Rows swapped in pairs by one turn or mirror: which row each one swaps with
The rows were stretched afterwards, more along some directions than others.
muze: [-15  -7  -3 -12   4   8 -21  22  -9 -14  18   0 -10  -9 -19  -1  -1  -9
  24  -3  19 -17   9 -17  -7]
Puvuv: [-15   2  -9   5   0  18 -20  18  -7   0  23   8 -13  -6  -9   5  -6  -5
  13   1   5 -15   9  -8   0]
Fogi: [  5   1   8   4  -6   8  -4  28  -5 -25   3   6 -10  -8  -8 -13 -13  12
  17  22  12  -4   6  -9  -1]
Tuto: [ -3 -10   1  13 -11   9 -10  26  -3 -20 -10  -1 -15  -6  -6   4 -24  -3
  11  17  10  -6   6 -19 -11]
Por: [ 11  -1   6   5  -5   1  -8  14  -8 -15   8   5   1 -10 -12 -21  -7   8
  10  13  -1 -23  -3  -5 -11]
lato: [ 15  -6   6   4  -2   6 -22  21  -3  -9  21   9 -14   1 -16  -3 -12   8
  16   2  13  -9  -4  -8 -16]
lukip: [-21  -3 -11   4 -17   9  -9  22  -3 -22  12  -3  -7 -10   1   7  -3   5
   7   8  27  -3   8 -11  15]
Kigus: [  6 -16  -4  -7  -4  12 -17  17   3 -17   4   4  -5  -4  -9   4 -17  11
  18  15  10  -4  -3 -23  -4]
semu: [-10 -16   0   0  -1   1  -7  38   1  -9  -3  14 -18  -7  -9   6 -15   2
   4  11  -1 -11  -4 -24  -8]
ludaz: [  2 -14   1  -8  -8  12 -12  19   4 -18   5  -1 -11 -10  -3   2 -11   5
  12   6  15  -5   4 -16  -3]
vese: [ -5 -10   0  -7   6  15 -10  20  -9 -14  16   1 -15  -5 -12  -2   0 -14
  22   0  21  -4   9 -14  -5]
varo: [-12   2  -1   8 -16   3   5  17 -13 -16   8   3  -6  -6 -12  10  -3  -4
  -1   2   6  -7  12 -17   2]
berar: [ -8  -1  -1  -4  -2  16  -8  19 -10 -11  27   2  -7 -10  -9   9   8   2
  14 -11  22 -14   8  -3   8]
kas: [  8 -11   2  -7   6  13 -26  24  -2  -7  -2   2 -10   1 -10  -3  -8  -5
  22  11  16  -9  -6  -4 -19]
voto: [ -4 -10 -13 -14   8   2 -19  25  -5  -4   6  -3 -14  -4 -14   8  -3 -13
  17   6   8 -18   4  -6 -11]
pek: [-23  -7  -2   5 -21  11 -11  37  -9 -28  12   4 -13 -14  -1 -14  -3   2
  16  14  25 -14  14  -7   9]
fabup: [-20  -3  -8   9  -7   8  -1  15  -3   1  23  10   0  -3  -6   5   1  -1
   2  -2  19  -6  13 -16   4]
gapaz: [  5 -16   4   0 -10   7 -17  28   1 -20  -6  13 -20  -2  -4   7 -19   8
   5   8   5  -7  -8 -17 -12]
Virug: [ -3 -15   1   5  -6   2 -22  26  -2 -16   0   6  -1   3 -16 -16  -4   8
  11   9  19 -15   2  -7  -5]
dom: [  1  -1  -3   6   0   7 -23  18 -11 -19   7   7 -15   4  -4   5 -17   2
  19  10   8  -4  -8  -3 -14]
gito: [-11   0  -1  -6   5  11 -14   8  -7 -13  27   4   3  -2  -8  -2   7   4
  13  -4  12 -16  -2  -1   4]
Derus: [-16 -13  -9   1  12   6 -18  26  -7 -15  10   4 -17  -5   1  -4 -15  -6
  19   9  -2 -25  -8  -3 -17]
zel: [ -5  -8   2   3  -4  19 -22  30   0 -28   0   2  -8   1  -9 -13 -18   8
  23  16  20  -2   3 -13  -5]
kori: [  4 -10  -9  -6  10  15 -10  14   1   7  18  12  -7  -2 -13   2  -3   7
  13  10   9  -4  -5 -15 -12]
sen: [ 14   7  10   6  -2   5  -6   3  -3  -5  14   7   4  -5 -15  -6 -13  10
   0  10  -5  -9   2  -9  -8]
lekeg: [ -8  -3   0  12  -6  11 -12  33  -3 -23   1   9  -5   0  -3  -1 -12  -2
  11  10  11  -2   1 -13  -1]
sefot: [  8  -7   7 -11  -6  10 -27  41   0 -19   8   3 -11  -5 -20 -10 -18   6
  24  26  13  -9   6 -13 -10]
Zira: [ -2  -4  10  19  -9  12  -9  29   1  -7  -8   8  -5   2  -3  -4 -27   2
   8  14   3   2   3 -10  -8]
tuzi: [  0  -2   5  11 -10   5  -5   9  -7 -21  13   9   2  -8  -7 -13  -8  17
   4   6  -3 -12   1  -2  -2]
Suz: [-28  -2  -4  11  -3  18  -6  26 -13 -17  20   9 -11 -15  -7 -12   5  -5
  19   5  21 -24  17 -12   3]
niv: [  5   0   1   4  -6   8  -4  35  -1  -8   6   5  -6   1 -13  -4 -17  -2
  15   8   3  -1  20  -5   1]
nutus: [  0  -5   8   8  -7  23 -18  29 -10 -27   7   9 -10 -10  -2  -5  -9  13
  17  20  21  -6  -2  -5  -8]
nule: [ -1  -9   0 -12  -5   4  -7  20  -3 -11  10  -2  -8 -16  -8  -5   0  -9
  15   1  16 -22   4 -17  -3]
mur: [  6   3  -2   7  -5   9 -21   9 -15 -13  22   7  -6  -6 -11   5  -7   3
  14  14  14  -3  -1  -5 -17]
vebe: [ -6 -12   0   2   4  21 -30  22   3 -21   8   1  -3  -2   0  -9 -12   4
  25  12  24 -12  -1  -7  -5]
bel: [ 15  -1  -2 -11   8   6 -21  13 -13  -9  -1  -3  -9   3 -15  -2  -3  -8
  19   8   4 -14  -1   0 -23]
duko: [ -5   0  -4   8 -15   9  -6  23  -8 -22  10   3  -9  -6  -6  -4 -10   2
   8   2   3 -10  22  -1  10]
Napu: [  6  -4  -4  -5  -6  15 -16  10 -10  -5  13  -1   2  -8 -20  -2   2 -10
   8  15  21 -10  20 -17  -6]
tida: [ -7 -13  -5   3   2  15 -24  23  -4 -24   8   0 -16  -8   0 -10 -18  -1
  24  15   4 -20  -4 -15 -14]
Pilu: [-11  -1  -5  -1   2  11  -8  17 -10  -7  16   2  -3  -4 -10  -2   9  -7
  11  -7  11 -12   6  -3   4]
Tunu: [ -1   2   9  13  -3  -3  -6  21   5 -13   9   2  -1  -5  -5  -6 -22  14
   8  26   5   1   3 -12  -2]
difov: [ -8  -1   4   1 -13   0 -16  27  -2 -23  11   3   2   0  -4 -11 -13   2
  21  -1   8 -20  -1  -4   0]
kiras: [ -5  -1   6   6 -11   5 -22  41   7 -28   8   2   3   1  -1  -4 -18   2
  12   8  19  -5  10 -15   4]
tarib: [-14  -7  -2  -3  -9  10  -5  18   2  -8   4   0  -4 -13  -3  -1  -9  -4
   5   5  15 -16  10 -16   6]
takuv: [-12   6   5   2  -6  -3   1  28   3 -11  18   4   8 -15  -8 -11  -8  10
  16  13   9  -7  11  -9  15]
lolup: [ -8  -7   6   6  -3   1   3  12   1 -10   4   5  -1  -4  -7  -2 -12   5
   3   3   3 -11 -11 -12   4]
Gom: [  8   0  11  -3   2   3 -14  26   7 -10  11   3  -9   0 -17  -2 -10  11
  18   7  17 -11   1 -13  -5]
Sos: [ 11  -4  -3  -2   6  21 -17  15 -18  -6  23   8  -3  -3  -9  -3  -1  -6
  22  11  11  -1   4  -2 -10]
bofi: [-21 -13  -4   3  -3  18 -12  36  -4 -14  19  13 -15  -5  -9  -5 -12  -3
  22  -5  12 -16   1 -13   1]
fusa: [-21   2  -7   8  -5   6  -3  10   1   2  14   3  -5   3  -5   7  -5   2
   4  -8   2  -1  14  -9   8]
Zavo: [-14  -3  -5   3  -9   7   2  13  -9 -23  15   6   4 -10  -5  -5  -9  10
  15   7  -1 -10   4  -9  13]
Gog: [-10 -15  -3  -4  -4   1 -13  30   2 -11   5   5   0  -1  -1  -1  -6   8
  12   3  14 -12 -11  -5  10]
tidub: [ 18  -2  11  -8  -3   3 -24  26  -4 -21  -1   0   0  -1 -15  -8 -11   1
  16  18   7  -9  -2  -4 -16]
piviz: [ -5   0  -1  -3  -1   7   0  14  -7  10  12   3  -8  -1 -14  13  -3  -9
   1  -3   0  -4  10 -12  -2]
gora: [  1   3   2  12  -1  23 -11   9  -5  -2   3   6 -21   3 -12   5 -18   1
  12   1   4   7   8  -2 -11]
Pomu: [-13   3   1  -3 -17  11 -15  21  -2  -6   2   3 -12  -5 -18  12  -1   1
  -1   0  21   0  21 -16   6]
Gik: [-19 -19 -13  -2   4  17 -12  23  -8 -14   6   1 -14  -7  -2  -1  -1 -15
  16  -8  11 -22  -1 -10  -3]
gub: [-21  -8  -3   7  -4   9 -13  29  -6 -24  -4  -1  -9  -8   2  -2  -6 -13
  16  -6  17 -17   5 -16   2]
berin: [ -3  -1   7  17  -4   9 -15  17   8  -7  -4   7  -8   7   0  -3 -28  12
  13  14  -1   7   0  -8 -11]
rufig: [ -9  -8  -5  -4  -2   5 -10  23  -7  -6  18   8 -10 -12 -16   1   5  -3
  14  -8  22 -21  13 -19   0]
kirat: [-21  -2 -14   2 -15  11 -22  28  -9 -24   9  -2 -10  -5  -2   7  -4  -6
  14   3  29  -7  18 -13  12]
mekim: [ -1   3   5   0  -9  11 -19  29   6  -7   4   8  -8   6  -3   2 -21   7
  16  11   8  -2  -3   0   0]

piviz swaps with Zira
voto swaps with lekeg
bofi swaps with sefot
rufig swaps with Fogi
kas swaps with Pilu

